One turn or mirror swaps these rows in pairs. Which row does each one swap with?
The rows were stretched afterwards, more along some directions than others.
Gofas: [-40.4  -3.3  -9.5  11.8  39.4  -2.3   9.1  -4.9   2.4  -0.3 -11.4  12.2
  -8.6  34.8   0.7   3.2   2.7 -30.4]
Ziv: [-31.2  -2.8  -8.5   2.5  33.3  10.0  -8.2 -12.2  -4.0   0.1  -5.8  -7.5
  16.0  13.1   0.0  22.1 -12.5  -5.0]
Terap: [-45.0  -3.2  11.1  16.6  19.9   9.7  10.3  -1.6  -2.6 -12.9 -10.1  15.5
   9.3   1.7   0.0  23.5  22.0 -26.2]
Tis: [  3.1   0.5 -13.5  14.4  16.2  14.0  -9.4  12.7 -24.6 -21.6   2.7  17.3
  -8.0   5.4  -8.0 -17.7  14.2 -23.9]
Rabog: [-26.6  -7.8 -14.2   0.8   6.8  18.9  16.9 -24.3  19.5  18.8 -25.2  -4.3
  16.8   0.6  -3.9  28.5  -2.0 -14.7]
Fabam: [-27.4   2.7  -3.3  14.4  10.4   3.0  28.5   3.6   8.5   0.3  -7.8   2.1
  10.3   0.0  11.6  12.3   6.8 -45.8]
Fep: [-44.4   1.2   1.6  -0.7  25.5  15.5  29.8 -11.7  10.2  -4.1 -11.2  22.5
  -7.9  25.9  13.0  33.2  20.6 -11.2]
suf: [-16.6  -4.0 -20.0  13.3  43.1  -6.0   7.3  10.6  -7.1  -2.1   0.5   1.6
 -11.0  22.4  -4.3   0.7 -12.3 -31.1]
ladum: [-19.6  -1.7 -18.4   4.8  24.0  11.0   3.7  -3.5  -3.4 -11.4   0.6  17.7
 -12.3  28.9  -4.0  -0.8   0.9   6.8]
biba: [ -7.1  17.1   3.5 -12.4 -10.8  27.7 -14.4  10.2 -25.2 -27.6   1.7   7.2
   4.2  17.5  -6.9  -6.0  17.3  16.7]
zabeb: [  3.9 -16.4  -6.4  19.7  28.3   2.7  -4.1  16.8  -9.8   0.8  -9.0  -9.8
   4.1  -2.0 -14.9  19.9  -0.4 -30.6]
Resev: [-38.3   7.0  11.2  -8.0 -11.6  21.9  16.7   6.4 -18.4  -8.4  -5.8   4.7
  13.6  17.8   6.2  12.7  21.7  -9.1]
Tup: [-49.5   0.4   6.7  -1.3  32.4  30.8 -11.2  17.4 -21.0  -0.5  10.3   9.3
   9.1   2.1   1.1  12.4  13.1 -19.6]
Gazo: [ -0.6  18.6   9.6 -13.7   0.7  30.0  -7.6  12.9 -36.7 -41.3   1.0  -4.1
   2.0  26.3  -1.5 -13.4  12.2   1.4]
vom: [-27.4  -3.3  12.5   8.0  22.5  15.3  -3.9  26.4 -14.0  -9.3   4.2  37.7
 -15.9  17.3 -14.1  14.3  18.5  -9.0]
pati: [  1.5  -3.3 -23.7   0.4  -6.1   0.7 -12.2   1.3 -10.9   3.3  -4.6   2.1
  12.2  13.5  -8.5  -1.5   0.2  -8.9]
zaf: [-38.1  13.9  -0.8  12.4  11.8  19.4   7.4   3.7 -12.7  -8.0  21.9   7.9
   6.0   8.9   8.2  22.2   6.8 -33.2]
Vig: [  6.8 -13.0  -6.2  18.6  28.8   9.3 -10.5  13.3 -13.7 -11.3  -8.3   8.4
  -2.5   6.8 -15.8  15.4  10.8 -20.5]
zufat: [-17.3   6.8 -15.6   2.7  19.7   0.7  27.0 -12.3   2.4  -2.9   8.3   0.4
  -1.5  11.6   0.4   3.3   6.3  -8.4]
Foso: [ 10.6 -10.7 -11.7  17.8  27.9   4.4  -6.4  12.0  -9.1  -1.9 -11.0   2.4
   1.3   2.4 -15.8  16.2   6.4 -18.2]
niso: [-17.4   9.1   0.5   5.0   7.5   3.6   1.5  34.2 -30.2  -0.3  10.1  -4.7
  10.8   0.0   7.0   5.0  -2.6 -11.8]
Kazil: [-12.9 -11.5   5.8  -6.1  21.2  24.6  -9.4  19.1  -7.9   3.3 -18.8   1.3
   1.0  14.9  -6.6  15.5   1.0 -29.0]
vagu: [-14.4   4.4  12.4  15.1  26.4   3.2  29.1  18.0 -29.0 -42.0  11.3   7.3
 -11.2  16.9  20.7  -2.1   9.6 -35.4]
peno: [  6.0  -4.6   4.2  -1.9  -4.0  19.4  -8.5  13.0 -36.4 -14.3   6.4   4.1
  -6.8  -1.9  -3.2   7.6  -1.8 -16.9]
pira: [-46.1  -1.2  12.3  11.4  20.5  11.2   7.5  -6.0  -1.0 -12.6 -19.9  12.7
  10.5   7.7  -0.9  21.2  20.7 -24.8]
zema: [ 14.6  16.7   2.4   5.5 -14.0  14.0  24.6  12.8 -26.7 -44.1  -5.7  12.7
  -5.3  12.8  17.0   1.0  20.8  -9.4]
burop: [ -7.6  -0.5 -19.9   7.7  30.5  -1.8  26.1 -23.9   5.8 -14.4   2.9  -9.6
   1.2  17.4  11.0   1.9   4.7 -17.4]
dedo: [-39.7  15.9   9.2  -0.2  10.7  12.3   1.1  33.3 -32.1 -15.8   9.0  -1.8
   9.9   6.2   6.6   3.0  -4.1 -18.6]
nelig: [ -1.2   1.0 -14.5   3.4  26.3   5.7   8.5 -23.8  -7.4 -21.8  -7.4 -10.6
  10.9  16.0  12.9   3.0  11.1 -12.9]
meze: [-21.7  16.9  -7.1  14.4  15.7   8.7  26.8   2.8 -19.6 -39.6  15.3  -7.0
  11.3  16.5  29.1  -6.7   1.0 -15.1]
fudib: [-13.9  -0.7 -18.6   7.5  37.3  16.5   8.9   4.2  -8.2  -7.0 -10.5   5.7
  -5.4  29.9   8.6  -0.7  13.0 -10.0]
Pel: [-41.1  12.7  -3.4   6.5   6.6  13.7  24.0  -0.2  -9.2 -16.5 -11.9  17.6
   2.5  15.7  17.7  -5.2  25.5  -6.2]
zer: [-14.8  -5.5  -5.3  22.3  11.3  -3.2  21.4  -5.6  22.3  15.9 -12.5  15.6
   2.4   4.8  10.7  13.0  18.7 -24.2]
kiz: [ -5.3  -4.6 -21.6  12.6  20.3   1.7  29.5  -6.8  -0.8   0.1  -1.2  -5.0
   2.2  26.8   4.3   9.9  10.1 -29.3]
Tupuz: [-46.2  -5.4  10.8  17.0  22.7   9.8   3.3   0.8   1.5  -8.9 -17.8   6.2
   7.5   9.5  -8.1  22.0  15.0 -35.2]
dituk: [  1.0   4.6 -14.9  11.2  16.6  11.4  10.2  -0.6 -11.1 -19.8   7.1 -22.1
   5.9  22.8  -9.8  -2.3 -13.2 -39.2]
giri: [  7.4 -10.5  -2.3   2.5   5.8   9.2 -13.7  -1.5 -27.4 -14.9   2.2  -4.6
  -1.1  16.8 -14.0   1.8  -2.3 -21.6]
Tasez: [-42.8  -3.5 -18.4   3.0  25.0  -0.4  10.5 -10.0   5.3  18.2   6.8 -16.1
  30.8  11.1  15.3  24.4  -4.2 -28.4]
nasol: [-20.4 -12.4  16.5   2.8  18.7  19.6  -2.7  -2.9   5.0  -2.1 -29.7  12.8
  -0.5  24.6   8.5  10.1  19.6 -20.2]
Rara: [-19.0   0.6  15.8  19.8  26.5   3.1  26.4  15.9 -21.0 -36.3   6.5  13.6
  -4.4  10.3  15.6   4.5  14.3 -38.1]
Desiz: [-35.8   7.9  -2.0   9.9   3.9   6.8   5.0   5.6 -12.8   8.9  28.8  -6.9
  21.4  -2.0  -1.1  26.2   1.2 -22.4]
kes: [-34.7   7.1  11.3   4.1  15.4  16.4   0.1  30.4 -19.7 -13.2  12.3  37.2
 -19.5  21.2  -9.3   9.6  18.2  -3.2]
voda: [-13.2  11.7 -12.0  -5.6  -6.4  16.2 -14.3  -5.3  -7.5  -2.4  -3.5  18.9
   7.3   7.4 -12.8   7.2  22.8  21.8]
Vevap: [  6.8   5.8 -14.3  10.4   7.4  23.8  14.3 -12.9  -3.3 -19.6 -19.4 -24.2
  23.6  10.9   9.7   9.3  -3.0 -33.2]
fum: [-26.5   0.6   5.8  -7.9   1.6  18.7   9.4   9.8 -18.6  -0.5   9.1 -23.9
  18.3  -1.8  -6.7  15.4 -14.2 -19.9]
rog: [  4.2   9.7 -24.8  20.6   7.2  -7.0   3.7  -9.5  -7.0 -15.6   0.2  -1.9
  11.8   3.4  -0.6   0.2  -8.5  -8.6]

nelig pairs with voda
suf pairs with dedo
fudib pairs with Pel
zufat pairs with Gazo
biba pairs with burop
vom pairs with Rara
meze pairs with ladum
pira pairs with Foso

